In the data rows, 500 means zero.
Each pair is two rows. How far apart are they, by a hidden measure? 0 means very close, and 40 very far. Two or three weighted sums of its numbers give each row a place; it is the straight-line distance between the places.
array([614., 488., 628., 512., 599., 457., 541., 554., 562., 433.])
array([638., 300., 440., 636., 391., 721., 349., 565., 542., 560.]): 17
array([523., 625., 705., 489., 746., 474., 709., 569., 371., 349.])
array([429., 519., 435., 487., 486., 463., 588., 392., 401., 496.]): 15
array([506., 532., 540., 407., 542., 392., 555., 448., 394., 363.])
array([380., 495., 497., 308., 537., 466., 398., 645., 699., 389.]): 7
array([406., 665., 523., 448., 367., 502., 612., 565., 341., 608.])
array([375., 518., 471., 410., 585., 437., 346., 549., 615., 410.]): 29
array([472., 561., 462., 523., 407., 490., 636., 440., 462., 634.])
array([383., 339., 361., 641., 714., 803., 467., 431., 410., 428.]): 18
array([652., 537., 680., 500., 587., 404., 584., 561., 512., 419.])
array([727., 622., 776., 430., 513., 329., 619., 608., 424., 398.]): 2
array([469., 471., 540., 468., 642., 516., 670., 497., 581., 452.])
array([617., 301., 416., 615., 363., 699., 349., 556., 540., 557.]): 13
array([365., 564., 361., 637., 704., 440., 285., 337., 616., 515.])
array([513., 602., 665., 473., 717., 446., 704., 531., 413., 362.]): 8
array([460., 525., 447., 507., 459., 479., 633., 410., 467., 570.])
array([509., 455., 309., 760., 557., 510., 432., 231., 687., 721.]): 14
array([546., 373., 518., 610., 598., 723., 459., 578., 515., 490.])
array([444., 461., 483., 445., 513., 538., 486., 548., 536., 458.]): 7
array([489., 459., 481., 408., 599., 466., 445., 474., 717., 429.])
array([444., 412., 503., 450., 532., 632., 448., 635., 580., 458.]): 17
array([449., 415., 500., 330., 426., 480., 760., 534., 696., 546.])
array([491., 519., 505., 372., 481., 348., 564., 426., 366., 348.]): 20
array([355., 484., 504., 343., 442., 578., 472., 708., 538., 442.])
array([447., 461., 507., 398., 518., 539., 453., 615., 629., 437.]): 13
array([376., 651., 528., 426., 381., 481., 555., 603., 340., 553.])
array([516., 529., 524., 359., 441., 319., 591., 440., 347., 343.]): 26
array([417., 643., 504., 468., 378., 500., 607., 532., 354., 607.])
array([502., 535., 625., 533., 730., 569., 646., 552., 442., 399.]): 28
array([485., 420., 486., 449., 552., 490., 730., 424., 653., 521.])
array([440., 594., 628., 500., 794., 538., 690., 517., 375., 345.]): 22
array([538., 328., 340., 440., 269., 457., 388., 401., 426., 448.])
array([371., 617., 475., 453., 487., 463., 421., 535., 430., 497.]): 17
array([435., 514., 422., 468., 433., 460., 370., 474., 432., 469.])
array([431., 499., 370., 461., 372., 442., 405., 406., 363., 471.]): 5
array([446., 554., 523., 525., 381., 439., 573., 522., 354., 564.])
array([514., 593., 660., 479., 718., 457., 697., 530., 423., 369.]): 20
array([833., 615., 837., 465., 479., 340., 582., 665., 481., 443.])
array([306., 647., 364., 688., 789., 462., 222., 345., 587., 526.]): 19
array([417., 776., 633., 413., 322., 465., 659., 684., 333., 661.])
array([502., 403., 508., 534., 563., 668., 468., 589., 548., 475.]): 29
array([445., 471., 524., 453., 624., 530., 726., 451., 557., 467.])
array([491., 455., 484., 492., 583., 466., 715., 396., 598., 510.]): 4
array([523., 397., 396., 459., 328., 446., 388., 486., 496., 487.])
array([467., 507., 451., 498., 507., 439., 389., 449., 570., 524.]): 12
array([433., 456., 503., 392., 502., 545., 419., 643., 619., 435.])
array([561., 305., 335., 483., 240., 500., 346., 453., 478., 500.]): 9
array([421., 549., 412., 484., 431., 454., 434., 433., 382., 494.])
array([745., 616., 844., 557., 609., 483., 664., 692., 363., 427.]): 15
array([355., 465., 515., 259., 529., 452., 547., 633., 726., 411.])
array([440., 571., 435., 543., 491., 458., 482., 416., 457., 554.]): 13
array([561., 481., 323., 833., 514., 544., 457., 219., 623., 795.])
array([424., 641., 671., 503., 853., 541., 718., 550., 308., 303.]): 14
array([758., 691., 918., 531., 620., 455., 722., 734., 279., 398.])
array([297., 559., 506., 221., 527., 415., 403., 700., 690., 353.]): 18
array([411., 594., 456., 479., 402., 501., 593., 471., 351., 571.])
array([515., 527., 520., 358., 439., 318., 587., 438., 348., 343.]): 21
array([507., 430., 502., 470., 627., 431., 439., 488., 712., 422.])
array([504., 393., 333., 574., 444., 465., 466., 298., 814., 707.]): 14
array([435., 406., 467., 524., 544., 689., 499., 577., 511., 473.])
array([517., 485., 394., 654., 555., 479., 393., 303., 565., 615.]): 15
array([692., 626., 769., 445., 566., 363., 633., 604., 418., 390.])
array([390., 687., 542., 423., 368., 496., 601., 602., 338., 596.]): 34
array([632., 504., 645., 508., 599., 425., 552., 548., 560., 427.])
array([623., 555., 622., 454., 584., 480., 493., 525., 525., 427.]): 3
array([509., 403., 472., 509., 488., 595., 426., 546., 516., 472.])
array([419., 498., 471., 428., 522., 463., 314., 564., 566., 422.]): 6
array([781., 621., 798., 426., 469., 309., 596., 627., 447., 416.])
array([501., 442., 384., 555., 430., 460., 510., 353., 738., 692.]): 13
array([541., 436., 443., 441., 395., 430., 413., 465., 490., 457.])
array([326., 375., 358., 643., 829., 799., 496., 395., 356., 359.]): 17
array([504., 424., 405., 461., 348., 443., 386., 500., 499., 490.])
array([523., 427., 524., 477., 538., 515., 402., 574., 606., 443.]): 13
array([459., 579., 469., 516., 410., 489., 617., 456., 445., 625.])
array([792., 624., 816., 431., 459., 296., 614., 638., 433., 415.]): 24
array([452., 537., 434., 528., 461., 444., 466., 416., 419., 529.])
array([433., 525., 446., 490., 464., 475., 577., 423., 413., 522.]): 5
array([548., 342., 364., 467., 281., 473., 376., 454., 471., 482.])
array([453., 734., 581., 484., 325., 496., 657., 600., 339., 698.]): 26
array([529., 390., 486., 580., 538., 694., 450., 565., 522., 493.])
array([634., 425., 595., 579., 546., 600., 483., 587., 503., 477.]): 7
array([548., 371., 462., 567., 508., 632., 456., 493., 441., 461.])
array([429., 737., 584., 466., 352., 482., 627., 616., 345., 664.]): 27
array([445., 568., 424., 564., 510., 451., 458., 394., 468., 553.])
array([763., 638., 819., 428., 483., 284., 652., 633., 404., 395.]): 12
array([463., 440., 476., 477., 521., 560., 481., 530., 505., 457.])
array([339., 518., 528., 255., 490., 460., 525., 673., 647., 409.]): 8
array([253., 570., 521., 184., 564., 398., 392., 724., 701., 324.])
array([811., 636., 841., 443., 490., 321., 607., 657., 456., 424.]): 12
array([456., 485., 424., 489., 449., 425., 456., 411., 421., 480.])
array([528., 443., 448., 442., 420., 432., 422., 458., 486., 450.]): 5
array([441., 649., 508., 502., 368., 499., 619., 516., 350., 639.])
array([417., 492., 478., 429., 481., 509., 527., 534., 503., 471.]): 16
array([626., 252., 401., 655., 425., 730., 360., 474., 462., 525.])
array([504., 479., 435., 452., 457., 429., 357., 477., 567., 487.]): 5
array([664., 531., 691., 511., 584., 429., 578., 580., 507., 426.])
array([375., 618., 443., 526., 573., 439., 348., 463., 482., 495.]): 13
array([508., 428., 411., 459., 357., 440., 388., 501., 508., 490.])
array([380., 685., 471., 564., 549., 464., 401., 478., 422., 564.]): 18
array([549., 481., 520., 449., 616., 455., 455., 456., 666., 433.])
array([455., 675., 562., 509., 354., 474., 615., 569., 352., 656.]): 37
array([406., 597., 419., 504., 432., 451., 386., 450., 351., 509.])
array([449., 540., 449., 500., 447., 485., 628., 424., 445., 571.]): 11
array([426., 535., 391., 480., 395., 441., 395., 423., 363., 487.])
array([504., 479., 503., 413., 581., 491., 453., 500., 674., 432.]): 17
array([544., 320., 335., 441., 259., 461., 384., 395., 421., 447.])
array([569., 479., 320., 843., 503., 549., 467., 215., 624., 809.]): 10
array([385., 585., 458., 454., 472., 471., 420., 516., 426., 490.])
array([413., 695., 557., 440., 352., 490., 627., 601., 343., 627.]): 18
array([369., 515., 505., 309., 482., 482., 438., 672., 630., 409.])
array([624., 403., 553., 545., 486., 561., 423., 574., 536., 479.]): 11
array([481., 466., 460., 452., 500., 437., 468., 420., 445., 421.])
array([453., 451., 350., 439., 335., 425., 400., 386., 372., 450.]): 11
array([349., 750., 582., 417., 437., 447., 519., 658., 361., 556.])
array([495., 470., 456., 466., 490., 441., 416., 437., 513., 464.]): 27
array([461., 535., 537., 546., 384., 414., 556., 527., 366., 559.])
array([387., 500., 477., 404., 583., 442., 339., 562., 632., 402.]): 16
array([410., 594., 418., 507., 434., 450., 394., 443., 355., 510.])
array([644., 286., 432., 649., 385., 734., 341., 559., 540., 567.]): 7
